In the rows, 100 means zero.
The rows of X fall into a few groups, and each row is roughly a mix of its group's hidden directions.
X (195 x 15):
141  104  123  108  70  93  107  107  96  66  113  116  93  130  95
111  76  129  108  83  113  104  69  59  116  104  92  104  111  74
68  102  116  81  95  116  127  127  137  93  104  110  88  128  96
121  93  111  130  83  112  136  83  111  93  104  67  128  87  91
141  84  125  96  70  98  129  91  87  111  107  115  118  113  82
87  130  107  124  97  120  78  123  95  96  110  109  124  82  61
130  77  114  81  104  120  112  98  116  118  119  59  87  120  96
93  141  86  89  82  79  100  115  82  90  91  65  129  90  92
83  140  82  91  53  92  98  108  102  110  98  116  75  100  86
100  84  98  118  118  142  87  87  94  111  106  113  74  85  140
56  119  77  104  130  104  73  105  109  94  95  80  86  85  117
80  84  83  73  102  104  141  98  118  96  79  93  96  120  135
85  87  71  71  113  110  95  75  110  112  97  113  103  141  128
137  83  122  111  111  103  135  97  82  95  87  68  87  79  93
130  106  125  125  94  115  73  122  78  103  117  108  88  77  73
129  99  83  114  99  99  79  87  49  111  102  93  114  70  94
72  100  94  123  71  80  100  88  72  82  80  136  88  89  97
132  72  110  77  65  97  129  94  82  111  97  110  121  113  88
73  84  120  106  84  110  84  87  104  121  108  122  80  112  55
105  54  95  104  126  114  105  81  116  111  113  135  83  119  96
83  144  80  91  87  84  107  125  101  81  84  71  114  96  119
68  130  82  107  70  97  81  103  111  99  116  136  98  124  98
111  85  118  112  139  146  87  100  96  105  107  108  90  86  128
98  126  73  104  62  88  88  94  100  107  80  124  60  100  105
97  91  72  72  126  99  104  86  97  95  76  102  111  133  139
112  77  110  119  138  140  91  98  95  108  101  104  87  87  133
58  106  86  74  122  101  67  111  94  101  106  78  114  82  119
39  85  93  101  81  83  103  81  94  120  98  104  100  102  120
133  95  141  95  78  107  107  90  89  77  130  101  126  106  94
138  81  121  80  73  107  119  121  84  104  118  97  132  101  102
123  81  130  107  156  120  100  107  98  91  110  87  106  96  102
92  118  77  68  82  79  80  124  111  110  88  111  87  111  63
57  110  80  99  76  101  71  100  109  105  117  132  97  120  86
78  90  135  88  156  112  88  107  99  100  117  104  95  100  109
68  98  89  54  117  85  103  134  100  108  118  94  113  94  116
136  99  90  118  76  93  132  109  113  84  81  121  76  125  97
77  96  104  97  112  99  113  110  160  78  102  126  93  101  106
73  128  92  111  119  72  64  84  104  82  93  108  69  105  96
122  140  87  115  79  98  128  120  95  75  114  97  103  97  128
159  109  114  101  124  120  97  120  107  85  102  92  106  98  83
119  123  69  104  109  83  89  143  109  89  109  111  75  96  76
128  109  93  112  95  92  71  87  47  119  103  84  106  90  91
118  74  96  67  64  95  124  94  70  110  96  95  116  120  94
102  88  126  95  159  124  88  112  92  97  114  105  92  97  117
80  140  72  90  95  71  108  108  102  93  83  66  121  92  108
137  92  120  90  78  76  94  105  92  79  128  114  107  134  108
77  113  81  115  99  83  113  108  76  69  93  133  112  68  110
100  83  97  91  109  94  109  137  110  119  132  83  120  100  141
71  85  112  108  52  86  73  77  95  107  96  114  78  94  94
91  93  78  76  110  104  99  71  108  110  86  109  99  145  134
87  108  90  119  66  73  112  99  74  68  90  119  95  77  121
127  72  107  118  111  150  103  95  102  109  103  86  124  91  117
129  83  108  133  97  130  87  102  74  93  99  122  88  67  100
115  114  69  109  39  90  111  92  108  107  88  94  103  101  91
108  87  128  109  133  127  127  89  97  74  121  89  120  103  120
136  73  111  131  116  132  104  96  105  107  86  83  117  81  110
58  92  76  78  137  90  85  94  111  120  98  91  102  76  107
98  143  101  92  81  91  96  122  86  89  84  62  127  86  106
135  107  95  86  132  113  123  111  109  100  109  60  114  99  122
56  119  84  93  127  98  76  107  102  93  102  73  98  75  120
83  145  70  91  101  78  96  123  115  91  84  79  109  100  119
72  120  70  110  137  99  70  115  115  107  87  99  76  91  107
143  130  107  79  85  112  91  117  109  103  133  92  121  106  90
80  144  78  87  86  80  108  118  96  87  85  69  119  101  108
108  122  108  136  107  84  85  77  112  75  102  113  61  114  87
137  99  122  117  67  122  114  91  86  82  98  110  93  122  75
82  63  103  115  112  132  98  99  114  132  98  90  116  81  128
77  115  74  67  103  92  76  113  91  105  120  126  66  111  108
108  102  65  100  97  60  108  88  75  86  122  92  110  82  70
99  71  82  71  140  112  103  80  110  118  95  81  102  128  107
133  92  101  80  123  121  108  111  121  115  122  58  105  112  102
74  116  88  73  102  71  118  91  118  100  92  69  118  131  112
88  135  85  79  92  92  117  135  112  86  78  71  110  97  121
113  74  101  70  89  113  122  128  91  125  103  91  137  82  107
124  64  90  82  143  98  119  90  94  101  85  77  110  94  116
58  112  104  95  124  117  80  88  86  114  109  70  103  68  93
150  76  110  116  132  117  108  103  107  88  94  82  119  97  105
92  118  77  67  84  86  77  127  108  108  91  112  90  106  60
140  108  126  120  105  97  123  125  88  85  96  87  105  65  90
73  152  76  103  107  120  105  97  102  98  98  115  104  131  112
124  80  118  125  98  122  86  110  92  92  120  134  80  80  75
109  81  116  87  100  97  63  83  126  136  97  72  92  119  92
75  92  123  108  67  111  86  92  102  115  111  115  75  113  60
106  67  127  133  119  121  109  86  104  108  87  83  124  82  118
113  70  129  98  151  119  96  103  100  96  111  88  124  104  111
78  97  115  98  109  96  111  104  162  84  100  120  85  105  110
133  131  74  103  52  92  96  110  104  101  84  107  97  93  83
133  95  141  91  81  103  100  88  86  78  130  103  126  103  88
69  102  124  83  99  105  124  117  146  98  106  105  86  127  96
141  77  98  84  73  92  123  110  102  97  92  131  110  128  94
107  99  122  114  76  111  104  77  48  114  94  73  104  104  88
101  123  81  81  117  113  89  88  130  121  111  90  108  140  124
97  112  112  124  72  91  87  130  89  85  111  100  102  54  77
82  97  112  116  61  88  61  109  107  110  116  100  88  86  66
124  88  110  118  99  89  71  66  65  121  117  101  99  91  78
92  83  125  119  77  84  107  113  76  79  93  116  91  62  75
58  118  80  99  130  81  70  88  113  85  93  102  78  97  106
115  117  113  139  100  93  93  75  111  76  102  116  63  118  83
128  77  119  126  99  133  85  90  75  108  93  115  95  68  102
99  84  113  69  106  90  69  104  81  122  128  92  139  96  111
100  69  125  131  116  136  100  81  101  116  95  86  113  83  122
96  77  91  129  104  129  90  89  92  128  99  103  88  76  141
78  103  59  114  125  107  82  107  116  116  73  108  69  111  100
96  66  122  132  110  131  113  83  108  111  87  82  121  85  116
79  144  59  107  113  70  87  111  106  110  102  86  99  91  102
120  120  106  97  64  104  123  100  104  100  132  76  137  104  89
81  94  119  116  67  107  86  100  103  113  119  114  76  106  53
57  109  75  85  127  109  73  111  101  96  98  74  99  80  118
53  98  82  85  106  96  88  96  89  108  101  125  62  113  120
111  121  111  128  81  107  95  71  88  81  74  111  73  106  68
103  83  106  91  92  112  155  108  116  111  101  96  132  79  116
54  100  76  107  130  113  102  95  119  121  80  91  90  74  103
72  94  84  96  114  129  93  121  96  132  93  72  120  76  118
116  57  138  98  86  127  117  85  85  100  107  112  95  108  81
102  71  115  88  95  98  109  51  87  117  82  86  103  117  128
82  135  72  94  94  77  115  108  88  91  90  60  126  102  101
111  118  108  107  83  107  103  72  91  69  76  117  77  105  60
146  121  77  105  65  100  85  115  119  113  87  102  99  82  91
129  104  65  117  49  116  106  97  105  112  86  95  100  94  94
107  71  124  114  141  119  119  91  97  85  117  79  123  92  109
100  76  85  72  143  106  99  77  111  118  88  77  105  122  115
110  76  125  116  134  126  123  85  98  84  119  80  120  95  116
105  90  77  80  129  102  125  76  96  98  82  101  103  133  136
137  96  143  97  79  99  109  85  90  83  125  108  125  99  87
148  96  121  94  71  100  105  118  87  80  120  104  120  120  106
88  113  80  117  83  71  108  118  79  63  97  114  109  70  117
88  60  100  126  108  131  94  87  98  133  95  87  106  81  122
97  90  77  74  125  103  117  78  99  97  82  106  105  136  138
78  99  84  70  119  114  74  89  120  121  96  93  106  142  110
113  105  98  136  87  109  129  97  120  90  74  123  68  115  86
91  122  92  85  109  55  89  112  129  96  131  96  95  119  79
140  92  121  100  88  90  60  86  73  86  121  89  98  98  85
68  95  116  88  102  104  128  111  151  85  102  112  89  119  103
120  114  111  103  89  82  107  73  101  62  98  124  74  118  71
78  101  83  82  95  104  142  120  121  85  85  97  82  106  136
68  106  113  88  86  126  129  116  121  87  80  97  102  99  137
78  85  86  89  116  121  94  120  100  138  97  79  128  75  118
105  113  72  79  120  119  99  88  123  118  114  87  106  142  125
82  76  83  71  96  116  128  122  98  128  90  88  129  87  116
103  62  115  116  92  83  109  106  74  86  94  111  93  58  74
127  107  73  116  106  83  71  77  67  102  87  89  114  77  116
71  112  77  84  52  68  106  92  99  110  107  97  104  117  88
71  91  94  65  121  94  97  130  109  107  123  92  125  91  129
104  77  113  89  104  102  102  55  87  128  78  80  118  127  106
120  57  143  100  93  129  105  88  98  99  105  120  87  102  100
45  97  72  110  103  88  85  74  94  106  99  119  92  103  83
142  82  124  101  71  98  129  89  96  104  103  124  111  116  81
153  84  104  84  124  97  105  125  107  96  95  89  125  92  120
55  74  112  103  118  114  124  81  80  94  113  99  107  115  126
58  99  72  79  95  97  62  94  111  106  100  120  109  122  112
118  112  109  135  80  112  99  67  91  89  77  109  77  112  71
122  109  100  115  89  92  79  80  47  122  97  76  100  94  91
80  98  114  84  91  127  130  139  131  80  100  115  90  109  102
154  129  101  87  86  121  93  115  109  95  120  94  110  102  82
67  70  102  108  116  120  134  82  84  85  105  98  109  113  130
160  115  111  100  110  110  103  113  113  82  113  85  112  94  80
149  97  107  106  95  110  144  106  87  87  104  87  96  85  121
81  118  104  144  128  115  85  90  119  93  109  83  73  83  104
71  88  114  107  58  98  86  82  97  108  101  126  73  119  80
68  76  89  78  120  100  56  91  113  122  93  93  106  116  86
134  117  119  123  75  106  106  89  92  73  88  118  80  113  71
117  118  74  106  109  84  91  143  111  87  120  113  75  87  78
96  106  81  75  124  116  94  89  118  116  100  80  100  152  111
71  94  74  80  103  91  133  87  120  89  83  94  107  127  129
116  115  86  85  119  101  77  93  139  127  117  96  120  120  124
92  107  67  115  69  99  84  87  91  116  83  121  60  89  114
139  79  124  87  67  100  127  87  86  99  108  110  120  110  84
71  133  102  106  63  109  87  104  112  102  123  132  94  119  92
117  110  119  137  102  98  96  70  115  79  103  121  69  115  77
66  84  105  92  100  110  60  88  114  129  106  115  97  108  67
97  109  84  91  55  66  114  97  115  97  88  87  122  111  69
71  111  75  72  103  71  120  89  116  96  92  79  117  124  119
129  92  124  126  97  115  66  89  76  112  109  115  96  76  76
131  85  124  86  77  80  92  106  87  91  131  110  121  131  112
104  132  94  73  78  66  108  108  100  75  104  103  106  120  66
119  85  122  97  159  126  91  110  102  92  113  99  94  97  111
67  127  93  73  87  57  95  103  97  93  103  114  81  117  83
129  64  118  110  144  118  98  101  95  93  97  83  125  101  100
88  91  100  59  109  98  81  112  85  106  120  80  140  82  118
60  128  85  99  70  99  73  106  110  97  116  132  104  114  102
133  99  74  116  49  117  109  93  103  110  90  91  121  99  106
118  75  110  101  105  123  117  107  107  106  112  70  152  100  92
119  104  113  115  83  102  88  80  44  115  97  74  106  101  89
97  127  129  105  83  128  99  152  96  93  109  93  88  90  99
51  94  75  90  69  76  100  92  94  122  97  108  97  112  115
90  90  89  65  123  86  102  133  108  111  127  88  122  88  129
127  119  122  115  85  105  72  127  75  89  118  98  103  79  75
146  123  106  91  90  96  95  118  102  102  126  80  125  97  71
93  143  64  102  114  68  81  116  115  102  92  84  102  89  110
72  122  88  82  96  76  112  82  102  102  84  64  131  116  116
100  113  104  108  94  106  88  63  92  84  69  120  81  97  57
117  65  85  73  139  108  115  88  97  104  86  74  105  114  119
131  84  103  111  112  84  69  68  76  120  114  101  104  109  71
89  120  94  88  112  58  91  114  132  96  133  96  93  118  79
106  104  127  74  130  92  109  107  100  68  121  91  130  116  77

Here is one row of each group, with its name. Which group are the others in?
116  140  113  77  98  78  109  115  95  67  104  109  101  123  72 | Q
92  132  75  114  120  76  68  113  119  119  115  111  79  86  92 | A
112  94  121  89  117  123  84  81  121  139  96  84  91  132  82 | S
89  128  103  140  133  102  73  106  121  94  108  92  79  81  109 | D

140  116  109  97  84  103  110  113  110  100  124  73  134  93  74 | Q
145  112  128  117  106  106  131  120  88  88  92  86  102  76  96 | S
61  118  81  117  120  78  94  71  115  94  83  101  68  98  102 | D
107  77  120  104  107  103  85  50  81  129  94  92  121  116  94 | A
71  100  120  82  97  108  122  119  140  93  110  111  88  135  92 | A
76  85  77  93  120  78  118  59  117  105  90  88  119  117  118 | A
121  88  116  81  119  129  91  95  123  132  107  78  96  132  84 | S
147  103  126  114  65  104  123  105  89  82  105  109  100  115  88 | D
107  91  142  102  102  134  78  102  125  115  83  123  84  103  118 | A
149  80  94  116  92  107  113  103  107  95  75  78  132  106  87 | Q
43  98  81  112  103  92  95  67  89  105  95  115  86  98  83 | S
59  106  67  75  84  89  91  99  89  108  112  121  72  117  110 | Q
92  71  132  94  150  117  97  101  95  101  113  92  120  109  115 | Q
61  106  65  71  84  89  87  106  90  110  109  122  76  115  107 | Q
